cols: J N Z A
mebar: [22.0 17.8  3.3 22.1]
bar: [ 22.1  25.6 -13.4  18.0]
luz: [22.1 25.6 22.1 -3.7]
pazi: [-26.4 -26.4 -26.4  17.9]
both mebar bar:  => [22.1]
mebar? => [22.0 17.8  3.3 22.1]
both mebar luz:  => [22.1]
howmany luz: [22.1] => 2
both luz mebar:  => [22.1]
howmany pazi: [-26.4] => 3
succ: [17.8] => [3.3]

cols: R X L U
daz: [  5.2  58.4 -67.5   2.3]
mebar: [ -7.6 -14.9 -22.7 -40.6]
mulav: [1.3 1.3 5.1 1.3]
pazi: [ 1.4 -7.7  5.2 -7.6]
both pazi mebar:  => [-7.6]
howmany mulav: [1.3] => 3
both mebar pazi:  => [-7.6]
both pazi daz:  => [5.2]
pazi? => [ 1.4 -7.7  5.2 -7.6]

cols: G V W E S
lubos: [-52.4   6.6  38.9 -63.9  41.6]
bar: [-47.7   8.4  48.6  17.1   8.7]
daz: [-25.1 -67.9 -39.0 -54.7 -26.5]
somo: [-64.0  25.6 -64.0  38.0 -20.8]
col: [  8.7 -26.5] => S
howmany somo: [-64.0] => 2

cols: C Q B H Y M F K D
Bafom: [  4.2 -12.4 -26.4  -5.7  -7.1  -0.7 -56.7  -4.0  59.0]
funas: [ 47.6  91.4 -37.2 -25.1 -14.6  20.7  52.6 -26.0  -3.8]
somo: [ 31.9  17.3  31.9  31.9  27.5  31.9 -17.9 -17.9  17.8]
mulav: [-11.7   5.4  13.9  32.0   3.7  17.8  27.4   7.0   7.8]
col: [91.4 17.3  5.4] => Q
both mulav somo:  => [17.8]
mulav? => [-11.7   5.4  13.9  32.0   3.7  17.8  27.4   7.0   7.8]
howmany somo: [31.9] => 4
col: [ -5.7 -25.1  31.9] => H

cols: sikop von nilen futin
funas: [ 23.0 -47.2  -8.5 -12.7]
gizat: [ 78.2 -60.7  -5.0 -20.2]
pazi: [14.7 23.4 23.4  9.4]
bar: [12.2 -7.1 -3.2 -2.5]
daz: [ -2.4 -38.8  -8.4 -10.3]
luz: [ 78.2 -60.7  -8.2 -20.2]
mulav: [ 18.7 -43.0  -8.6 -11.3]
lubos: [18.4 29.2 51.2 18.1]
daz? => [ -2.4 -38.8  -8.4 -10.3]
succ: [18.7] => [-43.0]

cols: fona Linu banaz vala feg
bar: [-69.6  41.1  54.9  48.4  21.7]
Madi: [-27.3 -82.1  53.9   1.8  32.1]
luz: [-73.6  53.8  31.2 -69.6  13.2]
daz: [-70.1 -48.6  62.1   7.4  54.9]
lubos: [ -9.0 -87.5  40.3 -21.1  40.9]
mulav: [ 41.2 -69.5  54.8  55.8  24.5]
both luz bar:  => [-69.6]
succ: [53.9] => [1.8]
col: [31.2 62.1] => banaz
both bar daz:  => [54.9]
mulav? => [ 41.2 -69.5  54.8  55.8  24.5]
succ: [41.2] => [-69.5]

cols: rozar lus Vose Dufa goga Pepon
pazi: [ -0.1  22.3   5.2  29.3  -4.7 -71.5]
Madi: [  8.9  20.6  22.3 -45.0   8.8 -55.3]
bar: [ -7.2 -16.8 -26.2  -9.6 -41.2 -68.8]
gizat: [-35.9  20.7 -48.7   4.5  13.4   7.2]
mebar: [-37.1 -22.6   0.0 -37.1   0.0   0.0]
Bafom: [ -5.3 -31.3  38.0  33.6 -44.2  22.7]
funas: [ 32.7 -11.1 -17.2  -3.3 -18.9 -41.5]
col: [ 22.3  20.6 -16.8] => lus
col: [ 7.2  0.0 22.7] => Pepon
col: [ -4.7   8.8 -41.2  13.4] => goga
howmany mebar: [-0.1] => 0

cols: nogom mepe ledag gorom dafib faka Mon reniz Pife
pazi: [ 16.3  32.0  39.7 -29.3  -5.8  -9.9  33.9 -30.1  24.3]
gizat: [ 16.3  32.0  39.7 -29.3  -5.8  -9.9  33.9  52.1  24.3]
Madi: [-37.5 -55.8 -60.6  52.1 -23.9 -81.4  48.1 -26.5 -74.9]
mulav: [-37.5 -55.8 -60.6  52.1 -23.9  33.2 -57.5  52.1 -18.7]
col: [33.9 33.9] => Mon
Madi? => [-37.5 -55.8 -60.6  52.1 -23.9 -81.4  48.1 -26.5 -74.9]
col: [33.9 48.1] => Mon

cols: Bubip Gotil muko tevos
pazi: [-17.6 -31.4  24.2   9.2]
mulav: [23.8 23.8  4.3  9.3]
daz: [-18.0 -25.9  88.7  -4.7]
bar: [35.7 10.9  5.7 51.8]
lubos: [ 31.4  34.6 -11.9  -1.4]
Bafom: [ 35.4  45.3 -18.8 -12.0]
pazi? => [-17.6 -31.4  24.2   9.2]
succ: [-25.9] => [88.7]
howmany mulav: [9.3] => 1
succ: [-18.0] => [-25.9]

cols: babal Muz vosap fupof kaz Magek bot
gizat: [ 22.7 -41.1 -28.1 -77.6 -70.6 -54.7  36.9]
funas: [51.6  0.7 19.4 17.4  9.5 24.5 57.6]
daz: [ 36.4  30.8  -6.7 -16.9  36.6  89.8   8.8]
Madi: [-22.9 -70.0  61.2 -52.5 -26.7  -6.7  19.7]
somo: [ 55.6 -60.9   7.7   5.2  53.9 -31.9  59.5]
Bafom: [ -3.6 -34.3  84.8 -56.2 -18.4 -90.2  68.7]
pazi: [ 46.6 -79.7  51.3  58.1  58.0 -45.4  33.4]
luz: [ 66.2 -60.1 -22.3  -7.9  58.1 -19.7  52.8]
mulav: [ 41.9  56.5 -48.5  33.0  33.3 -35.6  40.0]
succ: [24.5] => [57.6]
luz? => [ 66.2 -60.1 -22.3  -7.9  58.1 -19.7  52.8]

cols: tupig Funa lofud Fud Rit tegi tobu pobe
mulav: [ 12.5  10.3  49.3 -22.8  42.6  23.2  17.5  72.2]
gizat: [-36.4  53.0 -18.0 -49.9  27.3   3.2  10.0  19.7]
luz: [ 67.4  46.9  31.0 -26.4 -36.5  60.8  25.9   8.2]
daz: [ 21.1  38.6  25.7 -34.1   9.4  17.2  20.0  36.4]
lubos: [-59.9 -27.5 -27.7  11.7  34.0 -58.0 -18.6  -2.6]
mebar: [ 35.2   3.7  19.6   2.1 -17.6  38.4   8.0   2.8]
Bafom: [  1.4  39.9 -33.0 -19.8 -34.2 -18.8   3.2 -41.0]
somo: [ 37.8 -53.1   6.8  54.7 -41.6  52.5 -13.1 -39.1]
col: [ 67.4  21.1 -59.9  35.2] => tupig
both Bafom gizat:  => [3.2]

cols: gimid gepe foma lik sir nif sidi Laku fiso Gaba
mebar: [ -0.9  -5.7  19.6 -68.5  21.4  42.9  60.8 -48.5  27.6  21.4]
pazi: [ 50.6  68.7  14.2  22.3 -28.3  12.6  53.6   4.3  38.8  30.4]
funas: [ 29.8  -1.0 -33.1 -24.0  21.0  23.6   7.6  21.3 -47.4 -44.6]
somo: [-28.5 -29.4   8.5 -63.5 -51.6  -3.4  32.0 -26.6 -67.1 -41.3]
Bafom: [ 12.1 -65.6 -41.1 -71.1 -15.2  82.8  80.0 -68.7  76.1 -39.9]
gizat: [ 18.4  -9.9   9.6 -73.1 -78.0  13.4  67.4 -25.4  61.4  -5.0]
luz: [ -0.9  -5.7  19.6 -68.5  21.4  12.1  41.5  -2.7  24.2 -35.7]
mulav: [  6.3 -58.0   4.4 -66.9  -1.8 -24.4  63.0  -4.6  55.0 -18.7]
both Bafom luz:  => [12.1]
succ: [22.3] => [-28.3]
mulav? => [  6.3 -58.0   4.4 -66.9  -1.8 -24.4  63.0  -4.6  55.0 -18.7]

cols: tume viga lave vef
mebar: [-36.6 -73.2 -73.1  10.8]
gizat: [-21.0  -5.7   1.6   8.7]
pazi: [ 35.9  -5.8 -40.4  10.5]
daz: [ 36.0 -41.2 -40.5  -5.7]
[-36.6 -73.2 -73.1  10.8] => mebar
both daz gizat:  => [-5.7]
succ: [35.9] => [-5.8]
howmany daz: [-40.5] => 1
pazi? => [ 35.9  -5.8 -40.4  10.5]

cols: Did dagin mereb Kare kav Momu fudi pon
funas: [-26.2 -52.6  31.0   9.2   4.5   0.5  -4.7  10.7]
somo: [-0.5 23.3  5.8 28.3  5.8 14.9 -7.6 -1.2]
daz: [18.7 13.9 51.1  5.1  5.0 51.1  5.1  5.1]
lubos: [ 40.3  23.3   5.8  28.3 -10.4  14.9  -7.6  -1.2]
Madi: [ 55.6 -52.2 -29.6  11.9  13.8 -44.8 -20.7   2.9]
gizat: [ 40.3  23.3   5.8  28.3 -28.5  14.9  10.8  -5.0]
mulav: [-32.2 -46.5  20.3 -40.0  28.8  44.5   5.9   1.2]
luz: [ 65.1 -23.2  -9.8   5.2   4.1 -31.1  -4.9  -3.5]
pazi: [ 18.7  13.9 -35.5   5.1   5.0 -30.9  -0.6  13.2]
daz? => [18.7 13.9 51.1  5.1  5.0 51.1  5.1  5.1]
succ: [-0.6] => [13.2]
[-0.5 23.3  5.8 28.3  5.8 14.9 -7.6 -1.2] => somo
howmany daz: [5.1] => 3

cols: begig zek dut dimu mib Nabu
gizat: [-24.1 -52.0 -23.4 -16.6 -38.8  -7.4]
somo: [41.4 52.5 22.0 12.5 -4.7  1.7]
bar: [ 67.4 -33.8 -20.1  15.6  -9.9   5.4]
lubos: [ 67.4 -12.3 -10.9  21.8  19.6   9.7]
Bafom: [-54.6  13.5  13.1  -4.3  49.3   3.5]
mebar: [ -4.7 -56.5 -17.7  14.6  37.1   8.0]
mulav: [ 70.9 -18.7 -18.7   8.6 -28.5 -18.7]
luz: [-18.6  49.7  -8.7 -18.6 -18.6  -8.7]
bar? => [ 67.4 -33.8 -20.1  15.6  -9.9   5.4]
mulav? => [ 70.9 -18.7 -18.7   8.6 -28.5 -18.7]
howmany luz: [-18.6] => 3
howmany mulav: [-18.7] => 3
luz? => [-18.6  49.7  -8.7 -18.6 -18.6  -8.7]

cols: leb nitep siz kegot kos sani
bar: [ 55.2 -12.8  40.1 -68.7 -71.1 -14.0]
Bafom: [-39.9  21.3  21.1 -10.0 -35.4 -10.8]
funas: [-33.4 -15.1 -33.4 -33.4 -37.0  19.0]
Bafom? => [-39.9  21.3  21.1 -10.0 -35.4 -10.8]
col: [40.1 21.1] => siz
funas? => [-33.4 -15.1 -33.4 -33.4 -37.0  19.0]
howmany funas: [-33.4] => 3
succ: [-15.1] => [-33.4]
bar? => [ 55.2 -12.8  40.1 -68.7 -71.1 -14.0]
col: [-12.8  21.3] => nitep

cols: ziko luvi lideg nep rut zani ral
daz: [ 35.8  16.0  -6.4   4.8  67.5  -6.3 -20.1]
pazi: [ 51.7   3.7 -67.6   3.7 -50.9  35.9 -19.9]
Bafom: [  2.6  16.0 -33.9   4.8  67.5  -8.7 -20.1]
howmany pazi: [35.9] => 1
howmany daz: [-6.3] => 1

cols: Vokid zup saz tasop filip vom tefeg bigen reli lev
gizat: [-10.5 -48.1 -10.4  21.5 -20.4 -42.2  45.0   0.7  14.9  -7.4]
funas: [ -4.5 -10.5  61.8  19.6  63.4  47.9 -14.1 -10.5 -45.3   9.7]
mulav: [ 10.0 -38.1  -2.9   6.8  -2.9 -21.8  32.5 -23.4  -2.4  35.8]
lubos: [-10.5 -48.1 -28.1 -10.4 -20.4 -42.2  45.0   0.7  14.9  33.8]
somo: [-19.1  31.4  17.4 -37.4 -17.6  58.1 -38.1  15.0  21.4 -39.9]
both lubos funas:  => [-10.5]
both funas lubos:  => [-10.5]
col: [-10.4  61.8] => saz

cols: zub patas zul vidib damo Daf
mebar: [ -5.8  -8.6  -9.6 -42.6  -8.5  -8.6]
pazi: [ -8.6 -52.4 -62.1  60.7 -42.5 -16.1]
luz: [-24.2 -27.6  29.2 -11.7 -27.7  29.2]
Bafom: [ 47.1  45.0 -42.6 -64.2 -20.0 -56.1]
gizat: [-28.1 -31.2  59.3  -6.5  40.2 -27.6]
col: [ -8.5 -42.5 -27.7 -20.0] => damo
both Bafom mebar:  => [-42.6]
succ: [-42.5] => [-16.1]
howmany luz: [29.2] => 2
both mebar pazi:  => [-8.6]
col: [-27.6  45.0] => patas
both luz gizat:  => [-27.6]

cols: Budov pusa Lurab Luv tir bif gizu furad pako
bar: [-10.8  63.3 -34.1 -27.7 -29.7 -18.9 -29.6   9.8  -7.6]
Bafom: [ 58.4  -6.1  22.6 -88.1  -1.4   2.0  12.4  60.2 -88.0]
pazi: [  8.5  34.9 -61.9 -34.1 -29.7  18.4 -24.1  22.5  55.6]
[ 58.4  -6.1  22.6 -88.1  -1.4   2.0  12.4  60.2 -88.0] => Bafom
howmany Bafom: [-87.9] => 0
pazi? => [  8.5  34.9 -61.9 -34.1 -29.7  18.4 -24.1  22.5  55.6]

cols: mazaf riri Pelu futem sodo bug Kogak Kol
funas: [-53.4   3.7 -11.1  43.0 -19.0 -72.6  42.9   3.7]
gizat: [-53.4   3.7 -11.1  43.0 -19.0 -38.2  -7.0  48.3]
Bafom: [-53.4   3.7 -11.1  43.0 -19.0 -38.2  -7.0   3.0]
bar: [-35.6  -2.8 -26.5  43.1 -22.2  -5.4  -5.6  49.2]
col: [43.0 43.0 43.0] => futem
howmany funas: [43.0] => 1
[-53.4   3.7 -11.1  43.0 -19.0 -72.6  42.9   3.7] => funas
[-53.4   3.7 -11.1  43.0 -19.0 -38.2  -7.0   3.0] => Bafom
gizat? => [-53.4   3.7 -11.1  43.0 -19.0 -38.2  -7.0  48.3]
succ: [-26.5] => [43.1]
bar? => [-35.6  -2.8 -26.5  43.1 -22.2  -5.4  -5.6  49.2]

cols: Fol sula Fot Tedis senom numo suf
pazi: [ 13.9   4.3  11.9  -9.8  12.0  30.5 -38.1]
Bafom: [-38.0  12.1 -16.0  24.6 -29.3  -7.6 -38.1]
bar: [-49.7 -30.0 -38.7 -34.4  -4.3 -74.6   4.0]
Madi: [ 19.8 -10.8  30.6  -4.6 -31.0  11.0  -4.5]
somo: [-12.6  29.4  -7.8  56.3   2.7 -37.2 -31.3]
luz: [-26.0 -12.4 -17.5 -44.0   1.6 -51.0  38.5]
funas: [ 10.9 -13.7  14.7 -10.3 -15.8  21.3  -8.6]
lubos: [-47.2 -66.8 -36.9 -33.2 -37.0 -10.1 -14.9]
gizat: [  0.8  15.3  -1.9   0.8 -25.8 -25.1  16.3]
mebar: [-30.6   6.3 -39.5   7.7  15.6 -70.3 -37.2]
both Bafom pazi:  => [-38.1]
col: [  4.3  12.1 -30.0 -10.8] => sula
col: [-31.3  38.5] => suf

cols: rovap nuped zanir Rami zusi
mebar: [ -6.8  59.4  -9.3 -73.8 -24.1]
Madi: [ 44.4 -20.5  -9.4  63.6 -21.1]
mulav: [ 69.9 -89.5 -89.9  13.7 -15.7]
funas: [-43.5  94.0  42.3  33.2   2.9]
daz: [ 64.2 -48.9 -33.6   2.9 -46.4]
gizat: [ 27.5  39.5 -43.2 -27.2  56.6]
col: [-15.7   2.9 -46.4] => zusi
succ: [-9.3] => [-73.8]
howmany mulav: [-15.8] => 0
col: [-21.1 -15.7   2.9] => zusi

cols: tulu voru vip fama tuvoz didim Bideg
pazi: [ 33.3 -26.3  41.8 -51.8  52.2 -48.5 -15.7]
gizat: [ 68.0  33.3  41.7  54.3 -34.8  61.8  57.2]
somo: [-12.1  40.8  41.7 -55.7 -34.8  61.8  57.2]
funas: [-16.2   2.5   2.7 -38.2 -50.0  39.4 -66.2]
bar: [-12.0  28.7  28.7 -12.0 -68.4 -12.0 -12.0]
mulav: [-52.0 -41.1 -12.2  33.2  34.5  12.8  13.6]
mebar: [  6.2 -50.1  23.9  51.4  64.6  56.3 -33.8]
luz: [ 39.5 -48.3 -66.7  -7.2  36.2  -6.0 -56.6]
daz: [-12.0  28.7 -60.5  -4.6 -68.4 -21.0 -56.6]
bar? => [-12.0  28.7  28.7 -12.0 -68.4 -12.0 -12.0]
both pazi gizat:  => [33.3]
succ: [-50.0] => [39.4]
col: [-33.8 -56.6 -56.6] => Bideg
howmany bar: [-12.0] => 4

cols: sonuz bok Dumaf ser
pazi: [-13.2  66.9  46.1 -60.1]
bar: [-31.3 -60.1 -35.7  87.1]
mebar: [  3.7  -2.2  85.5 -27.1]
funas: [-38.0 -16.8 -40.8  19.0]
daz: [ -2.3 -60.2 -53.3  34.8]
Madi: [ 42.0  47.4  -6.0 -24.3]
Bafom: [ -3.9 -69.6 -44.7  55.5]
gizat: [  3.8 -56.7  48.1   4.3]
both bar pazi:  => [-60.1]
succ: [3.7] => [-2.2]

cols: sug pana gubo Raf meb nek dag gavir zose
somo: [ 55.3 -11.4 -32.7  36.3  19.5 -58.6   1.5 -59.2  29.1]
funas: [-15.7  18.4   5.8 -37.9 -25.9  14.4   5.3  11.7 -17.7]
lubos: [ 34.7 -11.4 -37.4  14.5  33.8 -48.2  -4.9 -63.8  53.2]
mulav: [ 10.2  -1.7  24.3 -57.7 -44.9  39.1  39.0  89.7  19.2]
gizat: [-3.5  8.7 39.1 -3.5 -6.7 39.2 39.1 68.0 -3.5]
succ: [-63.8] => [53.2]
col: [ 1.5  5.3 -4.9 39.0] => dag
howmany gizat: [39.1] => 2
both somo lubos:  => [-11.4]
lubos? => [ 34.7 -11.4 -37.4  14.5  33.8 -48.2  -4.9 -63.8  53.2]
both gizat mulav:  => [39.1]
gizat? => [-3.5  8.7 39.1 -3.5 -6.7 39.2 39.1 68.0 -3.5]

cols: Tezek geb nilur Deni guku biges busu dit nud kimos
Bafom: [  1.6  15.0  50.1 -31.4 -23.1  12.3  18.0  20.0  35.3 -39.1]
luz: [  2.1  18.1  59.3 -35.4 -28.7  13.0  22.1  24.0  42.2 -44.5]
gizat: [  2.6  20.9  67.0 -37.8 -33.3  12.8  23.8  25.6  44.8 -46.3]
pazi: [  1.0  13.5  45.4 -28.6 -19.6  11.7  15.8  17.8  31.5 -35.6]
daz: [  1.8  16.0  52.9 -32.8 -24.9  12.6  19.3  21.2  37.4 -40.9]
mulav: [  2.6  20.9  67.0 -37.8 -33.3  12.8  25.8  27.4  47.8 -48.0]
bar: [  2.0  17.0  56.1 -34.1 -26.7  12.8  20.6  22.5  39.6 -42.8]
Madi: [  1.3  14.2  47.6 -30.0 -21.4  12.1  23.9  18.8  33.4 -37.4]
succ: [13.5] => [45.4]
col: [42.2 44.8 31.5 37.4 47.8 39.6] => nud
succ: [24.0] => [42.2]

cols: rubu kat ziv nibam Dar purab seb Lebes
funas: [-31.8  33.5  59.5 -31.8  79.6 -31.8 -31.8  79.6]
lubos: [ 15.2  11.3   4.7  14.1  -2.3   1.8  -8.8 -81.7]
bar: [-19.9 -20.6   9.4  -8.2 -46.1  32.5  36.2  92.4]
somo: [-10.7   6.7  26.4  21.0  59.8  38.8  54.6  34.9]
mebar: [ 33.0  21.0  24.6  -1.6 -42.8  -1.7 -47.6   4.0]
gizat: [-52.7  68.2  83.7  48.7 -21.7 -31.9  -4.5  93.1]
daz: [ 25.0  25.8  -0.8   7.1  -1.7 -68.8 -65.4  -8.6]
luz: [ 17.8 -41.5 -37.3   1.9  53.0  38.3  58.0  42.1]
mulav: [  1.9  64.9  45.6  34.1 -37.8  -8.2 -27.3  -7.7]
Bafom: [ 61.5 -45.7 -66.5 -47.5  51.2   9.1  -2.9 -73.2]
both luz mulav:  => [1.9]
both daz mebar:  => [-1.7]
howmany funas: [-31.8] => 4

cols: vanob kapib zak Direm res gemo
lubos: [ -3.9  10.5 -13.0 -14.6 -81.6  43.1]
mulav: [  2.6 -12.1  15.8  17.0  76.9 -45.6]
bar: [ -5.1  18.9 -22.9 -16.2 -71.3  49.0]
daz: [ -4.4  14.7 -13.1 -18.7 -80.2  42.0]
Madi: [16.9 41.1  2.1 22.9 34.7  9.4]
Bafom: [ -5.1  18.9 -22.9 -16.2  30.2   6.4]
somo: [-13.5 -40.0 -15.3 -19.5 -22.5 -11.7]
pazi: [10.6 11.8 -2.1 20.1 10.6 11.8]
mebar: [15.3 37.5 -9.1 11.9 35.4  9.3]
gizat: [-13.5 -40.0   0.0 -19.5 -22.5 -11.7]
somo? => [-13.5 -40.0 -15.3 -19.5 -22.5 -11.7]
howmany pazi: [11.8] => 2
mulav? => [  2.6 -12.1  15.8  17.0  76.9 -45.6]
succ: [10.5] => [-13.0]

cols: ger ropi Saf nanu bekeg soz nafo
Madi: [  2.5 -20.2 -12.8 -69.1 -13.4  29.7  40.8]
luz: [ 25.8 -16.8 -15.0  -6.6 -80.0  18.6  15.7]
somo: [ 20.5 -65.8  36.8   1.4  24.8  -8.7  82.5]
lubos: [-27.6 -23.8 -52.5  53.2   5.8 -34.2 -76.1]
gizat: [ 51.5  18.3   2.6  48.3  -8.7  61.5 -60.3]
mebar: [-11.2 -60.4 -37.6 -14.4 -42.9  51.2 -21.3]
mulav: [-26.9 -32.1 -32.0 -70.3 -76.2 -76.2 -76.2]
pazi: [-19.7   5.5 -12.3   1.4  33.9  35.1  87.9]
both gizat somo:  => [-8.7]
howmany mulav: [-32.0] => 1

cols: teriv bele ruda zadu gak firup zezu
somo: [  3.1 -27.2  -7.5   5.2 -10.6   6.6  56.7]
daz: [-19.9   8.2  14.7  31.5  12.4   7.8 -20.5]
luz: [-27.1  20.3   1.2   8.2  -2.6  -0.7  23.6]
mebar: [26.1 89.4  3.4  5.7 -6.8 -6.4 31.4]
Madi: [  0.8  -2.6  12.0 -11.4 -10.1  -7.0 -37.6]
gizat: [ -0.6  53.5 -17.3  -9.7   2.3  -6.2  -7.6]
lubos: [ 34.2 -25.0   1.5   1.4  15.0   4.9 -67.4]
Bafom: [ -3.7 -30.4  -0.3 -10.3  -6.4 -30.1 -43.1]
pazi: [ 17.0  11.8   6.7   3.3  -9.3  -1.5 -86.8]
mulav: [-11.4 -26.3 -22.7  -0.8   0.8   1.1  21.7]
succ: [2.3] => [-6.2]
col: [ 12.0 -17.3   1.5  -0.3   6.7 -22.7] => ruda
succ: [-9.7] => [2.3]
howmany somo: [5.2] => 1
howmany lubos: [1.5] => 1
mulav? => [-11.4 -26.3 -22.7  -0.8   0.8   1.1  21.7]

